In the data rows, 500 means zero.
Here are some numbered points:
np.array([579, 718, 620, 495, 733, 709, 508, 796, 657, 528, 699, 634, 517, 653, 651, 568, 635, 628, 537, 736, 663, 390,
          682, 682, 480, 676, 583, 430, 684, 539, 574, 668]) 0
np.array([453, 686, 426, 473, 655, 449, 464, 687, 433, 445, 684, 429, 443, 669, 406, 497, 660, 436, 515, 708, 447, 502,
          706, 493, 491, 696, 415, 316, 699, 394, 525, 664]) 1
np.array([448, 526, 474, 451, 459, 487, 441, 488, 462, 460, 490, 470, 399, 568, 397, 450, 444, 470, 453, 519, 562, 444,
          531, 462, 428, 522, 450, 426, 518, 373, 487, 632]) 2
np.array([589, 391, 600, 528, 387, 637, 551, 388, 614, 566, 394, 577, 608, 406, 588, 573, 466, 575, 537, 418, 632, 511,
          412, 630, 525, 413, 570, 651, 457, 680, 591, 436]) 3
np.array([628, 489, 373, 603, 481, 408, 592, 434, 404, 640, 441, 373, 611, 445, 374, 632, 409, 365, 619, 461, 406, 737,
          452, 411, 600, 465, 367, 505, 476, 405, 656, 520]) 4
np.array([487, 522, 564, 572, 526, 543, 495, 471, 566, 512, 483, 550, 493, 493, 533, 524, 544, 579, 532, 474, 548, 612,
          505, 562, 540, 503, 575, 566, 483, 609, 509, 500]) 5
np.array([402, 363, 509, 443, 396, 498, 434, 315, 530, 458, 362, 508, 447, 355, 525, 458, 330, 522, 460, 348, 458, 500,
          353, 535, 460, 351, 519, 502, 351, 493, 445, 327]) 6
np.array([704, 692, 540, 546, 712, 682, 659, 882, 595, 615, 703, 564, 548, 675, 511, 650, 714, 576, 625, 776, 678, 567,
          666, 671, 561, 672, 551, 491, 730, 538, 678, 676]) 7
np.array([389, 522, 523, 474, 536, 454, 467, 383, 502, 472, 515, 491, 548, 549, 523, 432, 525, 521, 462, 529, 387, 380,
          492, 486, 503, 548, 547, 456, 533, 577, 441, 559]) 8
np.array([709, 622, 528, 571, 578, 671, 643, 789, 636, 650, 567, 593, 569, 596, 615, 660, 515, 567, 647, 596, 709, 612,
          623, 712, 561, 583, 528, 557, 572, 532, 696, 616]) 9
np.array([555, 518, 515, 593, 479, 561, 568, 455, 533, 598, 488, 533, 554, 581, 515, 590, 498, 577, 587, 517, 551, 627,
          506, 564, 566, 491, 523, 617, 512, 531, 586, 392]) 10
np.array([649, 415, 549, 569, 354, 628, 584, 444, 616, 639, 389, 576, 624, 313, 567, 637, 380, 583, 610, 399, 626, 560,
          438, 668, 539, 411, 563, 568, 400, 543, 644, 407]) 11
np.array([616, 416, 447, 639, 386, 384, 637, 364, 410, 653, 392, 428, 684, 425, 404, 643, 373, 445, 616, 414, 392, 587,
          379, 430, 632, 420, 407, 617, 402, 464, 657, 451]) 12
np.array([628, 549, 569, 607, 508, 597, 613, 633, 609, 643, 542, 558, 673, 524, 578, 660, 516, 579, 628, 547, 614, 624,
          570, 605, 619, 545, 567, 634, 517, 624, 674, 652]) 13
np.array([496, 462, 608, 531, 443, 576, 518, 456, 568, 520, 454, 546, 562, 446, 566, 510, 467, 574, 498, 456, 519, 561,
          427, 597, 539, 481, 572, 594, 476, 563, 538, 431]) 14
np.array([626, 561, 598, 557, 518, 590, 576, 583, 569, 624, 511, 564, 515, 533, 565, 629, 520, 563, 578, 565, 601, 573,
          582, 620, 568, 548, 557, 388, 521, 597, 616, 600]) 15
np.array([412, 697, 614, 397, 714, 648, 408, 715, 655, 423, 700, 622, 411, 689, 645, 422, 693, 615, 413, 693, 626, 378,
          663, 648, 411, 668, 640, 434, 703, 597, 423, 692]) 16
np.array([641, 552, 583, 610, 572, 606, 600, 586, 597, 666, 550, 607, 566, 561, 579, 629, 584, 597, 605, 553, 633, 576,
          531, 636, 570, 570, 603, 575, 554, 679, 662, 668]) 17
np.array([311, 384, 500, 376, 457, 449, 355, 298, 452, 303, 426, 465, 313, 421, 500, 302, 474, 474, 288, 391, 391, 332,
          406, 448, 346, 443, 486, 457, 451, 512, 285, 411]) 18
np.array([462, 547, 387, 469, 533, 435, 491, 457, 414, 478, 508, 398, 416, 538, 397, 506, 477, 419, 475, 517, 416, 417,
          490, 388, 486, 547, 416, 574, 511, 390, 506, 566]) 19
np.array([367, 542, 531, 380, 581, 479, 381, 498, 488, 380, 543, 526, 328, 563, 499, 386, 496, 541, 381, 547, 441, 362,
          529, 524, 398, 548, 521, 312, 564, 552, 381, 559]) 20
np.array([723, 640, 397, 547, 553, 538, 645, 697, 494, 660, 572, 441, 629, 543, 430, 651, 551, 426, 640, 618, 542, 615,
          626, 535, 573, 585, 393, 550, 562, 505, 687, 553]) 21
np.array([468, 453, 523, 501, 440, 551, 506, 426, 528, 495, 439, 575, 515, 445, 559, 513, 480, 544, 501, 456, 496, 566,
          414, 532, 495, 455, 567, 560, 482, 536, 509, 453]) 22
np.array([431, 378, 424, 446, 375, 435, 430, 397, 415, 439, 409, 433, 496, 377, 414, 459, 413, 431, 453, 386, 431, 347,
          408, 439, 459, 412, 437, 506, 415, 417, 463, 398]) 23
np.array([336, 537, 541, 438, 548, 523, 395, 485, 516, 398, 539, 534, 488, 582, 578, 397, 579, 550, 388, 532, 462, 323,
          535, 518, 452, 541, 579, 421, 529, 469, 397, 658]) 24
np.array([312, 379, 366, 397, 417, 335, 328, 319, 332, 359, 381, 364, 276, 421, 363, 348, 379, 324, 356, 394, 318, 314,
          392, 339, 397, 406, 390, 414, 366, 454, 346, 452]) 25
np.array([314, 391, 462, 367, 376, 329, 357, 319, 422, 294, 389, 445, 447, 422, 446, 302, 397, 458, 308, 390, 333, 436,
          365, 374, 415, 425, 493, 394, 372, 349, 309, 403]) 26
np.array([303, 307, 484, 360, 383, 414, 363, 279, 447, 299, 357, 461, 329, 338, 463, 250, 404, 471, 297, 312, 334, 336,
          363, 429, 341, 371, 474, 258, 322, 437, 233, 318]) 27
np.array([763, 624, 515, 548, 521, 667, 630, 701, 609, 656, 552, 492, 610, 477, 479, 665, 521, 507, 649, 583, 612, 623,
          627, 670, 563, 562, 477, 540, 579, 527, 677, 562]) 28
np.array([642, 592, 396, 570, 572, 484, 605, 600, 462, 597, 571, 425, 508, 577, 420, 641, 545, 414, 624, 611, 492, 555,
          600, 518, 549, 607, 424, 623, 581, 507, 641, 612]) 29
np.array([295, 444, 358, 381, 469, 300, 349, 351, 333, 332, 417, 382, 400, 461, 412, 330, 453, 376, 317, 448, 300, 304,
          414, 324, 354, 457, 397, 246, 445, 411, 316, 522]) 30
np.array([380, 592, 715, 432, 616, 667, 408, 546, 701, 439, 600, 686, 393, 567, 678, 423, 593, 693, 400, 578, 678, 423,
          544, 683, 411, 586, 703, 443, 603, 773, 408, 515]) 31
np.array([793, 699, 691, 518, 704, 876, 602, 903, 727, 595, 687, 689, 498, 691, 716, 679, 690, 723, 630, 786, 884, 618,
          652, 694, 499, 656, 646, 624, 747, 722, 671, 678]) 32
np.array([609, 475, 658, 615, 427, 645, 619, 379, 648, 663, 428, 654, 672, 468, 677, 656, 408, 652, 629, 443, 591, 756,
          449, 670, 624, 409, 641, 636, 452, 632, 648, 512]) 33
np.array([541, 463, 450, 562, 433, 460, 553, 438, 445, 523, 455, 445, 645, 485, 472, 566, 440, 448, 540, 450, 507, 516,
          454, 467, 551, 460, 455, 498, 450, 540, 585, 510]) 34
np.array([397, 378, 474, 482, 385, 455, 446, 307, 450, 445, 376, 495, 465, 398, 540, 440, 459, 498, 431, 371, 415, 490,
          330, 475, 485, 399, 523, 573, 361, 495, 412, 371]) 35
np.array([648, 580, 427, 591, 533, 470, 595, 621, 454, 630, 551, 448, 754, 583, 389, 626, 580, 455, 619, 602, 534, 564,
          607, 450, 599, 591, 423, 645, 621, 462, 631, 628]) 36
np.array([574, 506, 452, 637, 526, 419, 627, 429, 455, 663, 492, 441, 624, 521, 489, 654, 541, 487, 622, 467, 364, 615,
          473, 432, 667, 502, 466, 605, 516, 457, 615, 448]) 37
np.array([700, 685, 651, 594, 643, 711, 649, 777, 682, 634, 644, 611, 625, 634, 635, 651, 577, 634, 671, 640, 688, 660,
          671, 729, 584, 651, 618, 579, 670, 662, 675, 656]) 38
np.array([291, 259, 343, 352, 386, 135, 345, 300, 273, 129, 382, 348, 236, 342, 345, 200, 370, 337, 327, 271, 307, 327,
          370, 200, 244, 311, 413, 209, 287, 319, 85, 236]) 39
np.array([849, 711, 496, 628, 627, 676, 801, 919, 652, 672, 664, 540, 777, 640, 493, 671, 605, 532, 723, 714, 815, 842,
          675, 715, 695, 659, 467, 742, 653, 506, 684, 662]) 40
np.array([599, 560, 409, 515, 527, 444, 549, 596, 472, 529, 515, 388, 433, 500, 405, 587, 579, 401, 538, 541, 431, 434,
          530, 518, 503, 552, 401, 549, 549, 422, 578, 531]) 41
np.array([559, 550, 371, 536, 536, 445, 547, 546, 430, 588, 539, 399, 618, 514, 419, 594, 541, 412, 559, 564, 514, 387,
          564, 452, 498, 541, 403, 514, 577, 307, 596, 563]) 42
np.array([436, 309, 351, 513, 331, 282, 482, 324, 304, 507, 347, 334, 454, 325, 330, 528, 256, 357, 521, 314, 311, 499,
          361, 310, 519, 343, 313, 475, 290, 229, 476, 311]) 43
np.array([322, 459, 388, 388, 544, 251, 356, 404, 316, 381, 462, 371, 403, 540, 327, 356, 512, 351, 314, 480, 314, 326,
          410, 321, 405, 508, 374, 462, 499, 368, 340, 492]) 44
np.array([347, 389, 478, 448, 418, 405, 423, 277, 443, 407, 413, 458, 426, 430, 462, 433, 430, 427, 424, 386, 394, 619,
          372, 417, 458, 424, 463, 485, 442, 354, 421, 372]) 45
np.array([479, 422, 489, 457, 406, 522, 442, 434, 519, 497, 387, 492, 497, 399, 482, 477, 437, 496, 477, 445, 500, 466,
          436, 513, 451, 435, 474, 414, 416, 460, 482, 367]) 46
np.array([542, 473, 581, 618, 399, 542, 608, 364, 566, 630, 453, 556, 600, 481, 538, 622, 471, 546, 601, 443, 487, 651,
          414, 552, 631, 438, 582, 636, 466, 704, 616, 554]) 47
np.array([374, 404, 563, 495, 442, 469, 443, 315, 484, 478, 404, 567, 498, 454, 545, 458, 490, 547, 444, 415, 390, 503,
          364, 472, 528, 438, 574, 487, 449, 482, 428, 350]) 48
np.array([362, 398, 388, 496, 415, 315, 456, 306, 320, 460, 403, 382, 561, 419, 337, 440, 431, 384, 447, 406, 283, 442,
          364, 265, 533, 439, 405, 445, 444, 400, 412, 430]) 49
np.array([816, 679, 671, 642, 625, 777, 712, 719, 737, 679, 638, 688, 798, 606, 674, 651, 622, 679, 703, 673, 767, 622,
          691, 730, 681, 637, 672, 763, 635, 644, 685, 637]) 50
np.array([315, 651, 400, 340, 657, 427, 353, 641, 413, 337, 624, 410, 316, 656, 429, 306, 604, 393, 331, 630, 423, 394,
          647, 442, 298, 638, 406, 310, 630, 399, 317, 647]) 51
np.array([575, 579, 710, 565, 574, 738, 567, 550, 741, 565, 572, 718, 539, 578, 764, 602, 596, 727, 561, 586, 726, 629,
          579, 703, 585, 559, 726, 431, 560, 746, 607, 572]) 52
np.array([708, 602, 586, 645, 573, 682, 668, 672, 643, 665, 578, 620, 612, 585, 631, 651, 570, 602, 692, 590, 669, 815,
          631, 691, 671, 567, 610, 689, 595, 619, 670, 637]) 53
np.array([325, 326, 386, 393, 400, 288, 373, 308, 308, 315, 356, 366, 436, 394, 378, 292, 417, 387, 291, 329, 294, 385,
          337, 287, 412, 367, 421, 244, 396, 432, 280, 345]) 54
np.array([399, 469, 492, 452, 534, 426, 451, 415, 421, 465, 457, 441, 459, 492, 470, 462, 478, 428, 449, 491, 304, 447,
          455, 436, 481, 477, 477, 436, 471, 446, 467, 568]) 55
Which three points above are nearest to each new point? Their numbers follow each, nearest first.
np.array([406, 596, 383, 470, 571, 403, 427, 516, 386, 438, 588, 414, 487, 580, 404, 435, 615, 397, 428, 578, 350, 447,
          566, 405, 451, 594, 407, 505, 590, 447, 453, 548]) 19 55 41
np.array([302, 338, 398, 405, 454, 196, 367, 300, 302, 322, 388, 340, 338, 391, 325, 255, 457, 367, 315, 370, 297, 377,
          363, 219, 404, 406, 404, 258, 367, 384, 209, 358]) 54 30 25
np.array([620, 366, 416, 643, 386, 422, 657, 304, 419, 675, 360, 423, 677, 382, 395, 635, 378, 411, 661, 366, 435, 621,
          368, 463, 642, 399, 436, 557, 380, 452, 669, 363]) 12 4 37
np.array([431, 551, 426, 535, 567, 357, 490, 545, 411, 498, 550, 394, 613, 632, 456, 476, 605, 441, 486, 569, 376, 387,
          521, 386, 547, 561, 411, 584, 560, 491, 495, 640]) 19 42 41
np.array([401, 509, 531, 467, 524, 496, 447, 361, 495, 475, 490, 543, 636, 505, 503, 446, 563, 517, 466, 513, 459, 510,
          486, 479, 466, 506, 550, 494, 550, 597, 456, 568]) 8 22 5
np.array([308, 291, 519, 337, 317, 454, 371, 317, 465, 295, 357, 496, 277, 338, 507, 280, 343, 485, 311, 308, 393, 313,
          339, 436, 322, 312, 507, 380, 305, 517, 316, 354]) 27 18 26
np.array([310, 301, 349, 371, 341, 233, 365, 292, 297, 216, 363, 357, 82, 420, 355, 201, 462, 335, 298, 329, 297, 348,
          386, 244, 240, 358, 355, 243, 369, 339, 183, 305]) 39 54 25
np.array([487, 536, 388, 528, 571, 342, 526, 500, 335, 551, 499, 389, 543, 513, 342, 542, 586, 388, 500, 508, 300, 432,
          507, 333, 543, 555, 379, 586, 567, 394, 533, 587]) 19 41 42
np.array([440, 676, 605, 384, 688, 630, 420, 787, 628, 421, 645, 616, 431, 678, 648, 442, 591, 643, 422, 690, 666, 390,
          674, 653, 363, 668, 588, 379, 705, 562, 457, 674]) 16 0 31
np.array([803, 577, 591, 656, 553, 655, 773, 602, 667, 694, 537, 621, 733, 546, 610, 662, 549, 604, 719, 550, 644, 684,
          610, 638, 766, 576, 625, 692, 553, 580, 664, 501]) 53 13 50
np.array([503, 339, 576, 402, 301, 692, 446, 402, 639, 449, 352, 610, 466, 327, 588, 474, 244, 630, 448, 331, 689, 396,
          347, 658, 388, 320, 592, 366, 324, 591, 498, 359]) 6 46 3
np.array([552, 642, 709, 525, 659, 759, 511, 663, 737, 547, 645, 733, 488, 626, 774, 544, 685, 715, 509, 656, 719, 613,
          654, 725, 490, 632, 740, 566, 644, 713, 520, 646]) 52 0 38
np.array([384, 390, 456, 506, 398, 318, 466, 288, 355, 488, 373, 377, 497, 425, 353, 478, 352, 403, 458, 387, 294, 565,
          380, 374, 511, 411, 448, 506, 400, 435, 431, 422]) 49 45 23
np.array([321, 255, 369, 553, 328, 161, 453, 299, 273, 470, 372, 370, 423, 269, 325, 476, 373, 331, 458, 249, 314, 395,
          380, 215, 559, 286, 326, 569, 298, 243, 438, 345]) 43 49 25
np.array([312, 257, 372, 354, 275, 181, 352, 314, 296, 244, 362, 336, 339, 259, 319, 212, 229, 354, 314, 129, 313, 320,
          379, 221, 325, 162, 387, 241, 143, 363, 181, 256]) 39 54 27
np.array([335, 640, 477, 361, 653, 479, 364, 569, 479, 336, 628, 466, 437, 660, 507, 344, 623, 466, 361, 639, 480, 402,
          635, 501, 322, 654, 478, 378, 655, 460, 362, 668]) 51 20 24
np.array([384, 584, 427, 383, 573, 428, 373, 604, 422, 395, 562, 375, 397, 601, 431, 425, 594, 413, 398, 586, 381, 343,
          578, 456, 399, 562, 419, 431, 584, 403, 419, 608]) 51 20 19
np.array([405, 535, 475, 444, 524, 457, 443, 434, 459, 461, 490, 456, 360, 521, 487, 463, 501, 471, 415, 516, 368, 430,
          488, 475, 462, 506, 492, 303, 511, 366, 450, 510]) 55 2 20
np.array([641, 425, 417, 655, 440, 381, 679, 380, 384, 678, 409, 395, 663, 460, 368, 665, 377, 396, 708, 404, 418, 700,
          430, 410, 657, 444, 430, 619, 418, 442, 676, 410]) 12 4 37
np.array([405, 394, 637, 419, 386, 609, 391, 298, 610, 444, 368, 621, 450, 368, 639, 424, 352, 601, 409, 368, 640, 363,
          427, 618, 416, 378, 624, 464, 382, 612, 424, 480]) 6 46 22
np.array([308, 251, 360, 454, 281, 234, 359, 324, 280, 320, 367, 372, 470, 291, 369, 350, 293, 406, 319, 183, 286, 431,
          341, 255, 465, 202, 438, 390, 239, 494, 287, 250]) 54 26 25
np.array([476, 714, 623, 391, 694, 646, 426, 824, 659, 398, 686, 617, 370, 701, 610, 442, 635, 605, 434, 745, 757, 388,
          667, 687, 393, 681, 574, 321, 715, 575, 494, 674]) 16 0 31
np.array([414, 484, 525, 496, 499, 466, 480, 431, 452, 512, 504, 471, 414, 490, 505, 474, 513, 478, 486, 501, 447, 479,
          433, 447, 511, 492, 505, 425, 490, 487, 469, 542]) 55 8 2
np.array([480, 501, 373, 434, 504, 461, 469, 508, 420, 507, 490, 381, 434, 506, 443, 472, 474, 417, 478, 499, 474, 452,
          514, 480, 459, 497, 396, 496, 488, 419, 512, 570]) 19 2 55
np.array([559, 624, 723, 539, 621, 760, 555, 605, 761, 597, 600, 700, 459, 621, 712, 565, 589, 693, 575, 604, 689, 518,
          616, 701, 548, 642, 731, 509, 664, 748, 579, 521]) 52 38 31
np.array([807, 697, 530, 640, 684, 628, 704, 843, 619, 697, 653, 554, 740, 661, 555, 658, 667, 593, 725, 685, 720, 746,
          666, 652, 668, 672, 537, 844, 687, 581, 668, 644]) 40 50 53
np.array([382, 453, 357, 527, 455, 292, 457, 414, 311, 488, 461, 334, 485, 525, 338, 465, 514, 305, 461, 443, 298, 551,
          377, 284, 543, 488, 371, 574, 476, 382, 435, 394]) 49 19 44
np.array([836, 700, 489, 614, 692, 650, 690, 910, 596, 677, 691, 502, 492, 696, 516, 676, 655, 543, 703, 785, 728, 666,
          660, 658, 596, 679, 478, 556, 725, 507, 695, 678]) 7 40 9
np.array([426, 608, 363, 473, 606, 329, 425, 530, 357, 445, 586, 342, 383, 615, 331, 472, 583, 336, 472, 597, 339, 502,
          567, 355, 455, 609, 352, 458, 634, 407, 435, 593]) 19 1 41
np.array([717, 697, 684, 518, 710, 821, 583, 925, 720, 633, 698, 714, 521, 684, 671, 629, 681, 697, 624, 771, 842, 558,
          687, 710, 533, 652, 656, 436, 717, 711, 667, 679]) 32 38 7
np.array([563, 663, 469, 430, 649, 615, 460, 779, 585, 495, 667, 523, 455, 654, 516, 537, 609, 529, 487, 718, 713, 501,
          670, 629, 419, 667, 496, 396, 670, 461, 553, 658]) 0 16 1
np.array([498, 348, 520, 548, 324, 547, 529, 285, 541, 536, 365, 555, 437, 346, 520, 542, 318, 540, 574, 327, 445, 622,
          352, 545, 539, 360, 552, 575, 358, 533, 544, 337]) 6 35 22
np.array([451, 544, 691, 417, 529, 699, 414, 505, 695, 471, 527, 687, 439, 576, 703, 465, 482, 696, 442, 520, 742, 436,
          531, 711, 423, 537, 702, 448, 548, 617, 447, 502]) 31 52 5
np.array([303, 417, 413, 375, 414, 387, 371, 392, 399, 374, 385, 448, 382, 463, 422, 353, 391, 415, 360, 407, 328, 422,
          388, 410, 359, 397, 440, 319, 409, 367, 343, 387]) 26 30 25
np.array([375, 236, 349, 442, 265, 293, 419, 315, 275, 387, 362, 325, 472, 226, 345, 422, 220, 355, 407, 185, 315, 390,
          377, 290, 484, 188, 341, 423, 173, 384, 404, 249]) 43 54 25
np.array([520, 692, 445, 472, 722, 508, 459, 835, 501, 475, 698, 461, 438, 693, 380, 502, 683, 437, 482, 776, 557, 489,
          691, 475, 429, 656, 427, 563, 724, 550, 539, 678]) 1 29 7
np.array([545, 598, 519, 521, 608, 533, 523, 626, 529, 542, 575, 523, 501, 568, 489, 535, 618, 491, 532, 593, 586, 559,
          610, 569, 544, 573, 512, 477, 620, 533, 537, 661]) 15 29 5
np.array([506, 611, 591, 435, 600, 623, 487, 613, 601, 475, 591, 579, 577, 545, 580, 505, 564, 578, 506, 612, 596, 568,
          584, 663, 460, 621, 578, 358, 581, 629, 534, 624]) 15 5 17
np.array([360, 431, 358, 510, 471, 165, 479, 353, 299, 447, 432, 326, 498, 458, 339, 462, 472, 328, 467, 443, 274, 501,
          401, 209, 495, 436, 248, 450, 412, 183, 497, 363]) 49 43 44
np.array([591, 542, 570, 542, 463, 626, 545, 485, 614, 556, 508, 575, 574, 486, 584, 599, 482, 586, 579, 544, 657, 506,
          539, 660, 552, 503, 576, 520, 540, 559, 602, 568]) 15 17 5
np.array([519, 324, 549, 513, 316, 564, 499, 304, 572, 541, 367, 529, 540, 321, 585, 529, 357, 519, 516, 320, 540, 609,
          358, 579, 511, 339, 551, 381, 287, 543, 516, 412]) 6 46 11
np.array([357, 427, 567, 520, 447, 504, 458, 350, 541, 439, 435, 566, 455, 451, 558, 457, 477, 570, 457, 440, 441, 524,
          387, 532, 479, 448, 603, 386, 445, 628, 411, 386]) 48 22 46
np.array([325, 482, 367, 389, 605, 181, 342, 314, 297, 299, 547, 342, 372, 578, 332, 276, 555, 343, 298, 517, 295, 326,
          438, 198, 371, 537, 336, 442, 603, 307, 251, 488]) 44 30 25
np.array([467, 585, 376, 458, 557, 406, 462, 577, 430, 506, 564, 410, 431, 570, 382, 505, 531, 380, 469, 573, 403, 438,
          587, 404, 447, 576, 377, 430, 519, 313, 501, 659]) 19 2 41
np.array([494, 434, 374, 561, 485, 338, 530, 444, 371, 513, 437, 362, 616, 455, 377, 529, 458, 346, 530, 438, 312, 437,
          426, 332, 551, 437, 391, 499, 481, 332, 560, 433]) 49 19 34
np.array([868, 606, 442, 633, 592, 547, 820, 722, 502, 680, 572, 458, 676, 581, 493, 665, 520, 484, 703, 609, 516, 853,
          634, 526, 790, 589, 457, 748, 576, 456, 668, 449]) 21 28 36
np.array([335, 346, 399, 358, 456, 201, 332, 307, 294, 20, 397, 378, 104, 473, 385, 198, 460, 361, 305, 363, 297, 326,
          379, 212, 186, 405, 408, 194, 455, 337, 101, 461]) 39 30 54
np.array([327, 346, 400, 483, 388, 296, 419, 322, 302, 388, 381, 356, 577, 373, 363, 412, 429, 352, 413, 332, 316, 565,
          383, 305, 473, 358, 381, 518, 340, 317, 402, 354]) 49 43 45
np.array([344, 298, 521, 430, 351, 495, 411, 328, 505, 422, 357, 488, 403, 336, 494, 454, 274, 496, 398, 309, 468, 502,
          344, 457, 446, 318, 519, 378, 326, 513, 411, 373]) 6 35 45
np.array([453, 319, 547, 473, 346, 543, 463, 314, 527, 459, 370, 508, 458, 325, 564, 496, 326, 545, 473, 355, 472, 525,
          354, 520, 466, 352, 540, 498, 308, 556, 477, 346]) 6 35 46
np.array([488, 507, 613, 412, 451, 730, 427, 532, 723, 440, 495, 668, 391, 463, 713, 458, 452, 668, 466, 515, 729, 388,
          506, 729, 388, 502, 643, 372, 523, 693, 481, 504]) 31 52 14
np.array([353, 289, 519, 416, 269, 484, 385, 304, 499, 412, 366, 524, 432, 257, 519, 402, 307, 491, 392, 305, 479, 499,
          356, 520, 439, 312, 561, 403, 266, 476, 403, 364]) 6 35 46
np.array([554, 603, 511, 469, 592, 575, 484, 673, 556, 526, 569, 537, 449, 542, 518, 544, 557, 568, 496, 576, 572, 424,
          611, 588, 454, 575, 513, 493, 537, 503, 524, 548]) 15 5 41
np.array([342, 406, 374, 471, 405, 310, 431, 333, 307, 424, 420, 349, 435, 454, 386, 418, 449, 377, 428, 401, 283, 399,
          374, 265, 490, 418, 408, 501, 415, 427, 405, 403]) 49 25 23
np.array([603, 516, 710, 510, 465, 834, 549, 582, 727, 540, 464, 755, 627, 493, 759, 586, 434, 772, 576, 511, 849, 509,
          538, 713, 531, 488, 746, 500, 459, 755, 599, 506]) 52 33 3
np.array([326, 564, 332, 434, 613, 313, 393, 547, 312, 399, 583, 361, 365, 535, 351, 408, 622, 329, 413, 579, 286, 386,
          535, 320, 456, 604, 405, 390, 542, 341, 391, 511]) 44 19 51
np.array([325, 500, 383, 383, 533, 318, 351, 434, 368, 376, 475, 362, 451, 504, 359, 369, 502, 364, 373, 492, 328, 380,
          465, 345, 393, 497, 375, 385, 479, 299, 386, 506]) 44 30 55
np.array([507, 461, 429, 641, 466, 377, 564, 423, 369, 600, 490, 405, 677, 516, 431, 608, 517, 434, 585, 475, 311, 607,
          457, 385, 636, 466, 418, 552, 453, 492, 558, 449]) 37 12 4
np.array([304, 422, 495, 406, 432, 454, 348, 302, 466, 358, 418, 502, 283, 411, 533, 331, 418, 534, 358, 422, 369, 330,
          375, 477, 410, 437, 546, 302, 470, 511, 316, 460]) 18 27 26
np.array([325, 422, 487, 385, 430, 396, 366, 320, 449, 361, 415, 444, 267, 367, 444, 370, 426, 444, 357, 419, 387, 325,
          416, 451, 391, 426, 488, 401, 402, 501, 362, 470]) 18 25 26
np.array([459, 604, 363, 447, 584, 375, 446, 548, 379, 431, 584, 357, 345, 598, 366, 470, 556, 341, 473, 582, 388, 439,
          587, 359, 450, 580, 337, 506, 636, 383, 447, 581]) 19 41 2
np.array([725, 696, 786, 516, 668, 969, 594, 935, 756, 623, 720, 816, 568, 690, 825, 670, 685, 826, 608, 748, 868, 552,
          660, 727, 498, 699, 792, 487, 703, 756, 684, 680]) 32 38 50
np.array([479, 454, 425, 490, 448, 448, 472, 434, 464, 515, 461, 467, 620, 459, 436, 504, 422, 432, 502, 452, 466, 551,
          429, 472, 513, 490, 469, 507, 436, 498, 506, 473]) 34 46 22
np.array([401, 350, 425, 590, 384, 297, 485, 310, 315, 514, 366, 361, 509, 458, 380, 486, 418, 399, 484, 345, 302, 494,
          347, 314, 604, 387, 411, 556, 365, 364, 510, 363]) 49 43 23
np.array([618, 646, 502, 628, 606, 522, 635, 627, 482, 654, 594, 487, 744, 704, 430, 629, 620, 486, 610, 640, 521, 676,
          637, 503, 595, 664, 494, 583, 649, 504, 640, 602]) 36 21 29
np.array([504, 532, 712, 516, 498, 768, 501, 642, 746, 557, 474, 709, 482, 493, 723, 555, 525, 692, 532, 496, 736, 474,
          485, 723, 511, 523, 704, 464, 517, 673, 544, 522]) 52 31 15
np.array([414, 415, 390, 439, 419, 425, 446, 296, 449, 465, 407, 409, 509, 421, 361, 445, 486, 428, 449, 415, 449, 383,
          372, 452, 440, 416, 395, 437, 393, 357, 464, 400]) 23 45 46
np.array([559, 537, 762, 496, 506, 844, 534, 549, 734, 557, 518, 803, 556, 501, 740, 554, 480, 773, 527, 520, 793, 576,
          461, 713, 512, 533, 753, 555, 523, 735, 571, 457]) 52 31 33
np.array([299, 532, 477, 351, 495, 476, 314, 510, 477, 252, 508, 482, 342, 527, 510, 289, 544, 479, 326, 513, 476, 318,
          507, 517, 279, 560, 468, 185, 484, 541, 247, 511]) 20 18 24
np.array([465, 687, 516, 367, 610, 602, 418, 756, 556, 409, 660, 510, 450, 639, 578, 453, 634, 548, 425, 683, 667, 373,
          689, 595, 396, 658, 512, 371, 651, 510, 465, 658]) 16 0 1
np.array([451, 518, 388, 572, 540, 330, 517, 442, 372, 516, 510, 377, 640, 525, 365, 518, 549, 380, 516, 490, 312, 503,
          459, 355, 569, 519, 402, 581, 482, 399, 501, 421]) 19 55 37
np.array([714, 693, 660, 481, 665, 875, 549, 894, 746, 575, 694, 656, 564, 714, 656, 628, 632, 643, 604, 785, 861, 506,
          662, 719, 463, 661, 617, 563, 726, 674, 641, 648]) 32 38 0
np.array([443, 566, 651, 439, 518, 626, 471, 544, 658, 443, 544, 667, 481, 565, 642, 452, 501, 649, 437, 545, 636, 338,
          541, 660, 457, 525, 641, 517, 559, 659, 465, 564]) 31 24 5
np.array([571, 607, 564, 511, 582, 624, 519, 578, 604, 544, 572, 575, 495, 626, 577, 554, 514, 586, 536, 599, 634, 418,
          611, 646, 517, 633, 567, 505, 581, 536, 567, 489]) 15 17 5
np.array([487, 498, 347, 498, 459, 403, 474, 492, 397, 553, 497, 353, 452, 486, 413, 528, 496, 402, 502, 493, 422, 540,
          466, 418, 497, 467, 417, 512, 499, 447, 526, 450]) 19 41 55
np.array([453, 668, 484, 409, 663, 558, 428, 654, 554, 435, 637, 536, 422, 584, 513, 496, 574, 511, 432, 635, 532, 496,
          653, 551, 435, 647, 488, 442, 622, 401, 453, 503]) 1 20 24
np.array([516, 452, 435, 523, 432, 444, 492, 398, 459, 521, 425, 490, 444, 450, 486, 525, 430, 441, 517, 445, 431, 568,
          452, 419, 527, 437, 437, 301, 482, 408, 527, 390]) 46 34 55
np.array([854, 690, 455, 644, 672, 584, 772, 692, 552, 681, 651, 488, 785, 639, 466, 648, 588, 509, 683, 711, 610, 800,
          683, 544, 753, 659, 468, 809, 648, 446, 684, 672]) 40 53 21
np.array([668, 659, 514, 577, 591, 644, 600, 712, 624, 600, 605, 552, 622, 588, 543, 613, 611, 562, 608, 654, 727, 576,
          633, 629, 550, 613, 530, 625, 551, 482, 666, 592]) 9 28 13
np.array([590, 655, 654, 512, 560, 717, 530, 654, 713, 588, 593, 657, 445, 558, 672, 571, 640, 669, 555, 648, 751, 554,
          631, 720, 497, 613, 639, 519, 594, 629, 566, 655]) 52 0 17
np.array([341, 242, 376, 340, 372, 174, 354, 288, 300, 170, 366, 342, 229, 430, 375, 205, 446, 342, 318, 272, 305, 328,
          375, 204, 314, 313, 418, 368, 296, 353, 119, 302]) 39 54 25
